Each path below is one point turned by a fixed rotation once a step. After each direction that follows a path, write how fast that rotation turns it, in deg/step (0 if it stays still).
Each turn is a multiple of 5 degrees from 10 to 175, or 0.
Each row of a path follows its step; steps can be skipped.
Path 1:
step 0: [ -3  12   8   5   1   3 -12  -9   5 -12 -18  10   2 -17  17  -4  -9   4
  -5  -9  12  -2  -5  -2  12   2  -9  -9   2   3   2  15  16   3  17  -6
 -16  13  16   7   1  -8 -16   5   5  -7  -7   5  -4   4  -5 -20   7 -16
   0   4]
step 1: [ -2   5  10  12   6   3   0  16  11   0  19  -6  -2  19  -1  14   8  -2
   7 -14   1  14  13  -6  -3  15   5   9   4  -4   5   8  10   3  -5 -11
 -17   3   0  -5   0  17   8  -2   5 -12   3 -13  -8  -3 -15  -2  11   8
 -17  14]
step 2: [  4 -15  -2  11   0 -12  15   0 -12   5   2   6   9  11  21  -5   4 -12
  -1 -11  14  -9  -5   7  -7 -17 -13   1   3   1   1   7   4  -9   9   9
   0  10 -13  -8   6   5  14  13  -3  26  -5   4   1   7 -24  -4   3   3
   6  -7]
step 3: [ -4  17  -6   6   7   0   6   8   4   7  -4   1   2  -6 -16  15   0  11
 -28  -4   5   9 -12   5   2   4  -7   0  -1  12   4  -6 -10  10  -5 -12
   9 -20   3  10 -20   4  13  -2  -1  11 -13  -7  -7  -8  -6   4   8   4
   8 -20]
step 4: [ -8  -9  -7  -6   8  12 -16 -11  -2   7  15  -8  -7  27  -4  -6  -6  -5
  -1   2  -1  17  11   5  13 -13  -3  -1 -13  11  -6   0 -16  -1   6  -1
   1 -15 -12  -2  10 -13  -7   9  -1  -2   7  23   0   9   8  -5   4   6
  -3 -13]
step 5: [ -4  -6 -27 -17 -10   4  -8  14  -1  -9  -7   5  -6 -11   0  -2  10   3
  -7  -5   8 -16   6  -2  -7   3  -4 -18  16  16  16   4  -7 -11  15 -11
 -11   5   2  -3  -6  -4  -8   4  -6  -5   3 -12   0   3  24   4   1   8
   8   3]
step 6: [-12   5  10   6   1   8  -5  -2   7   5  -4   4   3  -5   3   4  -3  -7
  10   3  -1  10  -1 -20   5  -3 -22 -13 -12  -9   6  -2  -7   0  11  -1
  -6   8  22  -7 -10  -3   3  -5   7 -12   5  -4   2   1   1 -27  -8 -12
 -29  -2]
step 7: [  3  -6 -11  15  -5 -13  -1   0  -7  -7   8  -8  -5   3  11  17   4   6
  -6 -21  -1  -6   0  -1  12  14   1  13 -13 -12  17   6  16   1  -4   1
 -12   3  -6  -7   2  10  -7  11   9 -14  -6  -1   3  23  -8  -7   9  -2
   8  18]
step 8: [  3   4  -6  12   3   3  30   7  -4   8 -12  -4   7  20  19   8  10   0
  18   5   0  -2  -1   4  -8  -9  -1  12  12  14   1   5   4  -4  -5 -19
   1   5   7   6   5   8   6   0  12  13  -2 -12  -5  -1 -11  -4   2  -8
  -3 -21]
step 9: [  6   7  -3  11  13   0  -8 -16   0  10  -4   0  13   2 -16  -6  -1 -10
 -12  -8 -13   9  -6  18  -1  -7  -4  -3   5  14   2  -6  11  12  10   5
  -6  -7  -9  -1 -25  -9  18   4  -8  -1 -14   9  -2   8 -19  -1  13   0
   9  -2]
Directions:
[-1  1 -1 -6 -3  1  0 -1  4 -1  2  2  2 -1 -1 -1 -2 -3  0 -2 -1  0  0 -3
 -1  6 -4  2 -2  0 -5 -5 -3 -5  4  1 -5  5  4  4  1  1 -3  4  4 -3 -2  2
  1 -2  3  1  0  2  0  1]  60
[ 0  5 -2 -2  0  2  1  3 -2  1  3  3 -1  3  2  0  0  1 -1 -1 -1 -1  1 -1
  0 -2  1  0  2 -1 -1  4  2 -5 -5 -2  4 -5 -2  5 -1  0 -4  4  4 -5  6  5
 -1  0 -2  0  3 -1 -2  4]  110
[ 3  1 -3  3  4  1  2  6  2 -1 -2 -4  0 -3  1 -2  1  3 -2  1 -1  3  1  3
 -6  3  0  0  0 -4  0 -3  0 -2  3 -4  2 -2  3  6  4  1 -2  1 -5 -1  0 -2
 -3 -3  0 -2 -2 -3 -5 -3]  145
[ 0  0 -2 -2 -8  0  2  6 -1 -2 -2  2 -5  1  3  1  0 -2 -2 -1  2 -1  1 -1
 -7  2 -1  3  1  1  0  1  4  3 -3  4 -2  3 -2 -1  2 -3 -1  1 -2  2  3  3
  3  1  2  0 -1 -4  3 -7]  130
Path 2:
step 0: [ -8  11  -1  17  -5  14   1  -2   7 -14   3  -5   5  -9 -22   0  10   1
  -9   7 -13   9   7  -2 -12 -21  10  13   6  16   7   3  -6  11   5   3
   5  15  16  -5 -15  14   2   4  -5 -10   7 -10   1   0   8   9  14   0
  -6   6]
step 1: [  1   6   5   1   6 -17  -1 -14  21   5   4   2  -4 -12   8  -7   4  11
   7  16   4   0  -7   1   5   0  -8  19  -3 -21   7  12 -11  -9   8   3
  -1 -17 -11 -19  -9 -16   3   0   7  -4   8  12  -2   9  17   6   3  12
  -1   1]
step 2: [  5   7 -11 -12  -6   0  23  10 -12   5  -8  12 -11  16  -5  -4 -18  -5
  -3   8  -3   0   2   4   7  15   1   4 -12  -9 -11   4  11  -3  18  -3
  15  -4  -8  -1   8  -2  21 -22 -19   0  -4  -5   3  -4  -6   5  -3  -4
   3  -3]
step 3: [-21  11   6   1  13  19   3   9  -4  13  -8  -4   1  -2  -2  11  -9   8
  -3  -2 -15  -5   0   4  -3 -12   4   0   3  16  -6 -13   2  11   4  13
 -17   6  -1   0  -4   7  -5   8  -7 -11  -8  10   8 -21   8  -2   3 -10
   3 -27]
step 4: [  7 -13   5  -5   9  -2   3 -24  -2  16  -1   0   8 -14  11 -20   3   6
  -6   8   7  11  -7   6  -2   3  -8   8   4 -11  -4   2  -7  15  -2   3
   8  -2  11  11   3   7 -20  15   8   6  11  20  -5 -11  -6   6  -9  17
  -6   0]
step 5: [ 15   3 -16 -13   1   2 -12   3 -16 -11 -15   7   6 -14 -13  -5  -2  -2
  -2  -1 -10  -6   8  -6  -2  10   0   7 -10   3  -1  12  -8  10   3  -8
  19 -10  21   4  -8   9  12 -16   6  -5   2 -17   1   6  -1   6  19  -5
   6  13]
step 6: [-15   6  -3  17  13  13  -5  -9   3  -4  -3  -7 -17   2  17  14   9   8
   5   9  10 -11 -10   2  -4  -9   4   7  -3   1 -11   2  -2  -8 -10   9
   1   3 -10 -11 -15  -4  15   5  -3 -13   7 -16  11   0  23  11   9 -12
   0  -1]
step 7: [ -7   6  -3   2 -14  -7   9  -4  -9   9   3  -2  11  19  -1   1 -14  -6
  10  33  16   3  -3  -3   7  -3   0  10   6 -24   5   0   2  -5  13   9
  -1  -3  -7   7  -3   0  -4   8  -7   5   2  12   4   4 -14  19  -4  11
 -10  -5]
step 8: [  4  -6   2  -9  10  -2  20  17  -7   4 -11   5  14  -4 -13  11 -12  12
   0  -5 -22 -10  10  -4  25  10 -11  -3   4  14   5   3  -1  12   2  -5
   3   5  13 -13  -2  -5   9  -2   0   6 -18   5  10  -3  -1   9   2   9
   4  -9]
step 9: [ -5   4  -2   7  21  13   6 -25  -8  -5  -2  -2 -12   2  -1   0  11   2
 -19  -7   5   5  -4  15 -12   4 -10  -4  -3   7  -8   3  -9  12 -11  11
  -5   3   2 -11   2  -7   4  12  -6 -20   5   6  -5 -15  -5 -10  -3  15
  17   0]
Directions:
[ 1 -5  2 -1  3  1  2  4 -5  1 -7  1  1  1 -2 -2  1  0 -1  0  0  1  3  0
  0  1 -1 -3 -1  2 -1  0  2  0  1  3 -3  0 -7 -2  4  5  1  6  0  1 -5  7
  1  0 -1 -3 -1  2 -1 -1]  70
Path 3:
step 0: [  1 -10  -5   5   5  -1  10  20  23   4   1   4  -6 -14  -1   7  12   0
  -6  -1 -13  10 -19   4 -12 -20 -13   2  -1   2  11  -2   2 -11  21   9
   2   3  -6  -6  -1  12 -17  -5   6  -1  -9  -3   6   3  -7  20  12   7
  16   1]
step 1: [ 12  -8  -8   3   9  11   4 -19   9  11   0  -5   7  -6  22  10  -6  -7
 -11   6 -25   9 -12   8  -7 -16  17 -11   9   9 -11   3   8  -6   7  -5
  -4   7 -14  -7   4   5  -8   1   2  10   2   9   0  11  -3   4 -21  -5
   9   0]
step 2: [ -2   8   6 -14 -19   4   2  -3   4  -1   3  10  -8  11  20  20   7 -11
 -10  11 -13   5  -7  -6   1  -7  -4   2  19 -11  -3  -2 -12 -10   8  10
  -3  -9  -8  -2   8 -11   2  -3 -12  25  -6  15 -16   4  -8  -6   3   1
  11  -8]
step 3: [  1 -12   1   5  -4 -10   8   5  22  -2   0  13 -11   3  13 -11  21  -3
 -15  18   8   2  12  16   3  -5   4  -4   8  -7   2   7 -16  -9  -9  -5
  -1   0  14  -3  -8  -2  15   6 -14  12   3  12  -7  13   9   7 -13 -16
   2   0]
step 4: [-10  -2  21   8   9 -14 -10  -1   5 -15   0   0  -5  -3  -1   1   9   2
  -6  13   0 -13  -8  -1 -19 -10 -11  -2   6  -4  15   4   4  -8 -10   5
  -5   3 -15 -19  -8  -2  16 -11   6   4   7  -6 -24  10  19   6 -11   4
  -2 -10]
step 5: [ -2  -4   1   6   7   3  16  22   8  -8  -1 -18 -12 -18  -4   2   2  16
  11   0   3   4 -15  -6   3  -5   3   5  -6  -6  12   7  -1  -3  17   3
   0  12 -22  -8  -6   5  20   8  -1  13  17  14   0   7  11  -4  -4  -4
  15  -1]
step 6: [ -5  11   2  14   0  -7  -4  11  12 -11   3  -9   6   5  -1  11 -14  10
 -10 -18 -20   7   4   9  -5 -18  -3 -18  -8 -10   2  16  -5   5   4   5
 -14   2  -7 -21   9   0   1   4   3  13   6  11   9   2 -10  -9 -17  -6
   0  13]
step 7: [ 14  13   4  -4   0   6  -1  23   6  10  10  12   2  21  17  -1   3  16
   8  -8   3  -5  -3 -15  -5 -23  -6  -5   3  11   0   1  -3 -13   7   0
  -5  15   4  -9   5  -1  -4  -3  -7  15   0   8 -20   6 -16  -6  -2  -5
   1  17]
step 8: [  3   1  -8  -8  -6  10  10  16  25  -9   0  20   5   5  -2  -4  20   1
 -18  -1   0   3 -14   5   0 -20 -12   1   1  15 -10   1 -12   0   5  -4
  -8   4   7  -7   4  12  -6  -2   5  12   6  -6   7   8   3  24  -9  14
  -7  -7]
step 9: [  4   5   1   9  11   9   1 -25   4   5   9   7   6  -4   3 -10   4   4
 -12  14 -11   1  -9   4 -17 -12 -12  16   1   9  -9   5  -1 -21  16  -5
 -11   8 -15   9  -6  -9  -8   0   4   9  14   8 -10   2   9   8 -21   0
   2 -11]
Directions:
[ 2 -2  1 -9  1  0  5 -3 -4 -4 -3 -5 -1 -2  2 -2 -1  2 -2 -1 -3  0 -2 -1
  2 -2 -2  1  1  5 -1 -2  0  4  3 -2  1  2 -4  0  0  1  2  0  4  0 -1 -1
  2  0  4  0 -5  4  1 -5]  95
[-1 -2  0  3  5 -1  1 -2  1 -3  0 -3  0  1 -3 -6  1 -2  3 -7 -4 -1  2 -3
  2  3 -5 -5 -1 -4  4 -4 -2  0 -3  0 -2  1 -2  3 -1  3  3  3  2  1  1  1
 -4  2  2  0  4 -3  3  0]  55
[-2  0 -1  1  0 -3  2 -2  0  3 -1  3  3 -8 -5  1  1 -1 -1 -2  0  1  1 -1
 -1  1  2  7 -2 -4 -1  0  6 -1  1  2 -5  8 -6 -2 -1  2 -3 -1 -1 -2  0  0
  1  3  3  2  1  1  0 -1]  80
[ 0  2  3 -1 -2  2 -2  3  2 -1 -4 -2  4  1 -1 -3 -2  4  6  0  0  0  7 -3
 -4  0  0 -5 -2  1 -1  5  0 -2  4  1 -1  1 -1 -1 -2  4  3 -2 -3  0  1  4
  2  0 -1  2  2  4 -5 -5]  40
[ 0  1 -1  1  0 -6  0  2  3  1 -1 -4  3  0 -4  0 -4  6  3  2  5 -8 -2 -2
  3  2  1  0 -2 -4  2  4 -3  3 -1 -4 -1  0  0 -5  3 -4  2 -1  2  2 -4 -1
  0  1  0 -1 -3  2  4  1]  45
Path 4:
step 0: [  4   8  10   9   1  -4 -14  23   3 -17  -1   9   0 -20 -11   8   8  -4
   1 -18  -6  -9   9  -2   5  -3  -5   6  -8  -7  14 -14  11   0   4  -4
  -2  11 -15 -11 -10  12   3  10   1  -3  -4   4  -7   4 -12  -4   7  10
   2   7]
step 1: [-11   8  17  -5   3  -7 -12   4   3   2  15  -4   5 -11  -3  -5  11  -1
   1  -1  -8   9  -2   1  -9 -11   4 -11   8   1 -16  12  -7  14 -18   3
   6  -7  11 -13  10   1 -11  -3 -16   8  -7   7  -5  -4 -14 -10  11  15
 -13  -5]
step 2: [-13   5   0  -2   1   2  -7   3   5  -7  -7  15   7  -4   6  16  -6  14
 -14 -14  -3  -7   8  15   3  -8   2   4  -9  -2  -1  -3  -1  -8  -2  -8
  11   4   5 -15   7   8 -14  -2 -15  14  12  -3  -3  19   4  -9  -7  -6
  16  16]
step 3: [  0  -6  21 -11  -9  -7   1  -2   8  -7  -3   5   5   6   4   1  16   4
 -29  -4   5   9   2  12   8  -6 -13 -11  14   2   4  -5   1  -8  -3  20
  -6  -2 -13   3   7  14  -1  -7   3  -2 -10  12   1  -4  -8  -5   9  14
  -4   3]
step 4: [-14   0  -6   2   1  -7  -2  14  16  -3 -15  -6  -9   2  -8  -8  17  -1
   0 -15   0 -11   0   9  19   5   7  -2  -6  11  -2   5  -8   1  -6 -14
 -16  -8   0 -13   3  -4  -5   0  -1  10  -4 -23  -8  13 -12  -2   8  15
   5   5]
step 5: [  0  11  11   0  11   5 -11   9  -7 -18  13   8   0 -16 -10  -6   4   9
  -5  -2  -8   5   0   3   2  -5   3   1   5   4  -7   1  -7  -3   8  -2
  -4   8 -11 -21   8  18  15   4   6  -1  -8  14 -14  -8   2   2   7   7
   2  27]
step 6: [-11  -2   0  -1  -8 -18 -13   2 -12  10   4   0   9  -5  -5  10  13   4
  -3 -10  -1  -1  -3   1  11 -19 -10   2 -11   2  -9   1   2   7 -17 -17
   8  -6  12   7   9   5 -16   8  -9   2 -15   8   3  -4 -16 -10   5  11
   2   6]
step 7: [-10   5  10  -4  -3  -7 -20   2  13 -11 -19   9   1   2  -3  20  -4   0
 -12 -10  -5  -8  -4   8  -6   1   8 -12   1   2  -1  -6  -4  -2  -1  13
  10  -2  -2 -19   9  -4  -4   1  -8   9  -3   7 -10   1  23   7 -12  16
   4   9]
step 8: [ -6  -4  -7  -3  -1  -9  14  -1   1   1  -3  -4   7  -1   2   9  13  -1
 -21 -11   1  15  16  14  -2  -8  -1  -9   5  -6   8  12   4  -1   2  -2
  -3  -7 -11 -16 -12  24  -5  -1   3 -10 -19  -5  -7   8 -16  -9  -1  14
   0   1]
step 9: [-10  13   1  -3  -5  10 -14  18  15   4 -10  16   5  -6 -13 -16  11 -15
   0   2  -7  -7  13   3  19  -7  12  -8 -10  14   8  -5   1  -2  -4   0
  -4   6 -10  -5  11   1  -8  -8  -5  12  -1  -2  -8  -8  -9  -4   7   9
  -7   7]
Directions:
[-1  3  1  2 -1 -4 -1 -1  1 -1  0 -1  0 -3 -3  2  1 -3  0 -3  4 -3 -2 -7
  0  4 -2 -1  1  1 -1 -5 -3 -2 -2  3 -4 -2 -1  1  1 -5 -4 -3 -4 -1 -1  0
 -3 -4  0  1  4  2  3 -7]  120
[ 2 -1  2  1  2 -1 -4 -3  2 -1  3  0  0 -3  2  5  1  0  4 -1 -3 -4 -3  0
 -3 -4 -5  0 -1 -3  0  3  1  2 -1  0  4  4  8 -3 -1 -3  0  5 -2  1 -4  3
 -3 -2  0 -1  0 -5  2 -1]  70
